Two rows play each game, the first against the second. How much does the first row win by? 10 is about a draw, 20 a big win and 0 a big loss. Wins can go round in a circle: one row can beat a second, the second a third and the third the first. Each row has two weighted sums of its numbers, A and B, taken from their middle values. A row wins by its A times the other's B, less its B times the other's A.
[ 33.  15.  24.  19.  26.   6.  23.  24. -16.   4. -17.]
[  9.  29. -40. -25.  -6. -58.  10. -35.  13.  36.  39.] -> 12
[ 49. -39.  24. -10.  67.  30. -14.  48. -50.   7. -34.]
[  9. -12.  60.  -5.  45.  35.  -6.  40. -29. -11. -43.] -> 9
[ 67. -30. -24.  16.  83.  -6.  14.  26.  -6.  27.  -3.]
[  3. -21. -28. -72.   3. -25. -47. -18. -47.  23.   8.] -> 9
[  9. -12. -10.  21.  10.   5.  11.  24. -18. -25. -25.]
[ 60. -14. -75.  -4.  31. -44.  -6. -37.  37.  63.  63.] -> 8
[  0.  37. -30. -35. -15. -47.  -3. -42.  12.  53.  47.]
[-21. -17.  -3.  42. -23.  11.  23.  17.  11. -43. -30.] -> 15
[ 27.  12. -28. -29.  31. -30. -21. -33.  26.  64.  39.]
[-47.  22. -33. -12. -64. -34.  -6. -48.  32.   1.  29.] -> 13
[ 14. -30. -18.   9.   5.  12.  -5.  26. -43. -10. -28.]
[ 33. -21. -47.  10.  14. -16.   2.   8. -19.   6.  -5.] -> 11
[-15.  23.  52.  21.  -9.  27.   9.  17.   1. -25. -13.]
[-26.  25.  27. -30.   6.  -7. -14. -15.  10.  19.  14.] -> 11
[ 21.  -9.  29.   8.  21.  34. -10.  18.  -6.   0.  -6.]
[-12. -19.  32.   1.  -9.  35.   5.  44. -53. -51. -53.] -> 10
[ 35.  -7. -46. -12.  19. -28. -19. -29.  32.  48.  43.]
[-34. -23.  37.  -6. -19.  27. -10.  34. -67. -58. -57.] -> 15
[-28.  44.   7.  18. -20. -26.  27. -23.  39.   2.  17.]
[  5. -14. -15.  38.   2.  -1.  23.  10.  33. -14.  -3.] -> 12
[ 23. -22.  -9.  18.  16.  12.   3.  31. -37. -16. -22.]
[ 10.  15. -43.  18. -26. -19.  23. -29.  59.  14.  42.] -> 10
[ 50. -44.  14.  -6.  67.  32. -14.  48. -45.   3. -31.]
[  4. -21.   4. -25.   9.  12. -22.   7. -27.  -2.  -9.] -> 8
[ 12. -16. -13.  37.   2.  13.  10.  28. -21. -25. -27.]
[ 35. -30.  21.  13.  44.  37.   0.  45. -48. -13. -32.] -> 8
[-11.  -2. -52.  21. -27. -21.  -1. -30.  55.  11.  32.]
[ 21. -17.   4.  35.  -3.  21.  10.  33. -21. -33. -27.] -> 13
[ 41. -35.   1.  -8.  62.  24. -12.  39. -36.  -3. -27.]
[-19.  42. -14.   6. -40. -24.  10. -37.  47.  16.  37.] -> 10
[-40.  30. -21.  -6. -32. -40.  13. -34.  26.   8.  19.]
[-14.  32. -44. -44. -11. -62.  -8. -51.  32.  49.  49.] -> 7
[-36.  55.  59.  -8. -25.   5.  13. -19.  22.   1.  20.]
[-50.  24. -15. -20. -39. -37.  12. -34.  17.  -9.  10.] -> 8
[-15. -16. -14.  21. -35.   9. -11.  -3.   8. -27.  -8.]
[  6. -11. -20.  25.  -1.   0.  -1.   2.  11. -12.  -6.] -> 4
[ 33.   4. -39. -12.  31. -29.  -6. -31.  45.  58.  52.]
[ 28.  -1. -36. -21.  22. -25. -21. -30.  27.  52.  42.] -> 12
[ 58. -34. -19.  10.  67.   3.  -6.  29.  -8.  21. -14.]
[-25.  36. -28.   7. -41. -31.  17. -46.  65.   6.  43.] -> 12
[-49.  19. -17.   7. -67. -11.  -5. -36.  34. -14.  23.]
[ -2. -18.  -3.  49.  -4.  20.  22.  27.   2. -34. -22.] -> 7
[-48.  15. -13.  10. -58.  -4.  -1. -28.  27. -22.   8.]
[  8. -36. -25.  27. -11.  21.  -3.  10.  -2. -19.  -8.] -> 11
[ 15. -17.  19.  59.  -4.  43.  16.  32.  13. -33. -29.]
[ 27.  -1. -15. -65.  42. -22. -40. -21. -26.  62.  30.] -> 11
[ 8. -3. 30. -5. 23. 18. -8. 13. -5.  4. -4.]
[ 15.  -2. -24. -72.  22. -36. -28. -30.  -4.  49.  36.] -> 10
[-29.  53. -12. -22. -16. -57.  24. -45.  35.  32.  38.]
[ 16.  33. -41. -59.  25. -63. -13. -54.  24.  83.  60.] -> 8
[ -6. -12.  18.  58. -10.  34.  22.  37.  -9. -39. -39.]
[  6.  16. -65. -64.  16. -73. -25. -66.  34.  76.  62.] -> 10
[  7.  -3.   3. -36.  14.  -7. -13.  -2. -17.  14.   2.]
[ -7.   7.  10. -33.   9.  -2. -14.   1. -29.   8.  -6.] -> 11
[ 20.  10.   6. -51.  34. -18. -22. -20.  -3.  51.  31.]
[-12.  -5.  15.  61. -10.  19.  35.  24.  19. -33. -24.] -> 14
[  9. -21.   8.  45.   5.  29.  10.  23.  15. -21. -15.]
[-34.   1.  24.   4. -27.  20.  -3.   8.  -9. -36. -24.] -> 14
[ 35.  -8. -24. -58.  46. -17. -40. -15. -29.  51.  22.]
[ 17. -44.  48.  39.  16.  73.  -4.  54. -25. -42. -47.] -> 7
[ 51.   2.  -5.   9.  72. -20.  20.   8.  24.  40.  12.]
[ 11.  -9.  13.  50.   7.  23.  34.  32.  10. -25. -21.] -> 8
[ -1. -24.   9.  -1.   7.  33. -20.  18. -25. -15. -16.]
[  4.  11. -28. -12.  -6. -17.  -5. -21.   0.  20.  16.] -> 10
[ 36.   0. -12. -67.  40. -27. -33. -23. -10.  65.  33.]
[ 29. -15.  59.  24.  50.  54.   1.  54. -22. -26. -41.] -> 9
[  4. -19. -26.  21. -10.   3.   1.   4.  10. -16. -11.]
[ 20. -14.  29.  13.  13.  48. -12.  29. -16. -10. -12.] -> 13
[  6. -11.  -2. -36.   9.  -5. -17.  -3. -20.   9.   0.]
[ -5.  17. -51. -25. -12. -58.   3. -48.  34.  38.  44.] -> 10
[-27. -21.  14.   1. -11.  24.  -1.  32. -49. -53. -52.]
[  6.  23. -45. -23. -16. -50.  -3. -45.  38.  41.  56.] -> 10
[-35.  18.  -5. -14. -53. -12.  -8. -30.  19. -11.  23.]
[ -9.  30. -23. -10. -29. -32.   2. -34.  27.  24.  34.] -> 11
[-17.  22. -33. -36. -43. -38. -19. -41.  -4.  29.  29.]
[ 14. -37.  40. -10.  49.  34. -14.  40. -51. -10. -41.] -> 9
[-16.   8.  84.  36.  15.  54.  20.  50. -18. -45. -52.]
[  4. -27.  21. -16.   6.  29. -28.  16. -30. -14. -25.] -> 8
[-44.  28.  42. -30. -47.   5. -25. -24.   3.  -7.   6.]
[-25. -18.  22.   8. -20.  21.   1.  30. -47. -58. -49.] -> 6
[ 19. -24.  19.  66.   7.  52.  16.  37.  13. -35. -29.]
[-36.  38. -20.  -6. -55. -37.   7. -49.  49.  18.  40.] -> 9
[  8.   1. -11.  20.  18.  -5.  17.   8.   4.  -1. -10.]
[-15. -18.  14. -12.   0.  17. -12.  10. -20. -14. -15.] -> 11
[ -4.  16.  21.  66. -13.  17.  38.  23.  33. -35. -17.]
[  3.   4. -31.   2.  -1. -22.  11. -14.  25.   4.   9.] -> 13
[ 29. -22. -29.  22.  13. -10.  16.  14. -21.   1.  -9.]
[-20.  44.  -6.   7. -34. -22.  12. -37.  45.  18.  39.] -> 10
[ 11. -11.  25.  68.  13.  40.  30.  30.  21. -28. -22.]
[  5.  36. -19. -35.   3. -49.  -6. -39.   6.  54.  46.] -> 5
[ 16.  29.   7.   9.   3. -12.  12. -14.  30.  34.  33.]
[ -4. -29.  54.  42.  10.  61.  14.  65. -25. -66. -59.] -> 9
[  9.  -6. -21.  11.   8. -14.  18.   4.   4.   0.  -4.]
[  7.  -9.  27. -16.  18.  24.  -6.  19. -14.  -5. -12.] -> 8
[ 29. -40. -16.  36.   2.  33.  -6.  28. -12. -25. -27.]
[-21.  22.  51. -18.   1.  18. -13.  -2.   1.   6.  -1.] -> 13
[  7.  18.   3. -40.  23. -26.  -7. -11. -30.  34.  16.]
[ 39.  -9. -18.  -5.  63. -15.   3.   6.   2.  30.  -2.] -> 17
[ 26.  -9. -37. -66.  41. -32. -29. -26.  -4.  54.  34.]
[-22.   3.  34.  60. -18.  24.  37.  26.  23. -44. -28.] -> 12
[-38.  48. -11.  -8. -43. -36.   6. -47.  45.  22.  43.]
[ 49. -32.   3. -36.  73.   4. -19.  31. -48.  20. -22.] -> 8
[ 22. -21.  -9.  15.  11.   6.   7.  23. -28. -11. -19.]
[-33.  31.  11. -15. -38. -15.  -2. -29.  25.   3.  28.] -> 10
[  1. -21.  55.  45.  13.  65.  23.  64. -36. -60. -62.]
[ 34. -36. -15.  44.  -2.  32.   0.  29. -15. -19. -21.] -> 8
[ -7.  18. -16. -15. -16. -24.  -5. -31.  17.  25.  29.]
[-14.  57.  -8.  29. -35. -25.  30. -38.  68.  16.  50.] -> 11
[-32.   2.  75.  11.   3.  47.   4.  41. -46. -53. -59.]
[-22.  39. -29. -27. -19. -59.  12. -44.  26.  29.  37.] -> 11
[  3.  33. -12.  -2.   1. -30.   6. -29.  37.  25.  38.]
[ -8.  42. -34. -35. -15. -61.  -8. -54.  26.  53.  58.] -> 7
[ 44. -14. -82. -31.  28. -47. -15. -37.  20.  59.  53.]
[-49.  25.   2.  18. -55. -13.  18. -19.  31. -23.   4.] -> 12
[ 43. -10. -34. -63.  42. -31. -29. -25. -16.  57.  39.]
[ -5.   3.  79.  13.   5.  56.  10.  57. -62. -50. -60.] -> 8
[ -3.  37. -23. -38.  -6. -53.  -1. -45.   6.  53.  47.]
[-14.  -2.  31.  10. -29.  29.   6.  25. -31. -36. -25.] -> 2
[ 24.   6. -39. -28.  30. -38. -15. -37.  37.  67.  49.]
[ 12.  22. -50. -31. -19. -47. -12. -46.   6.  43.  44.] -> 8
[ -7. -29. -20.  30. -19.  11.  -3.   8.   0. -22. -15.]
[ 12.  -4.   2.  -1.  10.   2.   0.  13. -32.   0. -17.] -> 11
[-16.  10.  12. -43.   3.  -8. -24. -29.  19.  21.  20.]
[-24.  44.  -6. -10. -38. -29.  -1. -41.  45.  22.  39.] -> 9
[-32.  -5. -60.  32. -59. -20.   7. -39.  57. -10.  32.]
[ 17. -13.   5.  53.   0.  33.  11.  22.  22. -24. -19.] -> 13
[-22.  27. -36. -15. -30. -41.   1. -48.  35.  30.  41.]
[  8. -16.  -3.  50.  -8.  15.  25.  25.   3. -27. -18.] -> 10
[ 29. -28. -26.  14.  21.  -3.  14.  24. -26.  -6. -15.]
[ 16. -19.   3.   7.   0.   3.   7.  19. -38. -14. -24.] -> 8
[-12. -27.   1.  33. -22.  20.   5.  27. -16. -44. -39.]
[ 51.  -5. -29. -38.  51. -23. -21. -20.  11.  54.  35.] -> 10
[  4.   5.  16. -29.  20.  -1.  -9.   2. -21.  16.   1.]
[ 15.   5.  41.  60.  -3.  35.  31.  40.   6. -32. -24.] -> 13
[-22.  46. -16. -22. -19. -58.  34. -44.  33.  28.  36.]
[ 17. -25. -16.   7.  -1.   8.   1.  24. -41. -19. -30.] -> 7
[ 14. -20. -11.   1.   5.   6.  -2.  18. -34.  -8. -20.]
[-14.  19. -33. -29. -36. -37.  -8. -41.  16.  29.  41.] -> 11
[ 20. -21.  50.  28.  43.  49.   4.  50. -10. -24. -41.]
[ -8.  16.  35.  15.   2.   3.  15.  16. -18. -16. -22.] -> 10
[  4.  -3. -18. -40.  21. -15. -21. -24.  11.  37.  28.]
[-11.  -5.  11. -26.   8.   2. -14.  -1. -25.   1.  -7.] -> 9
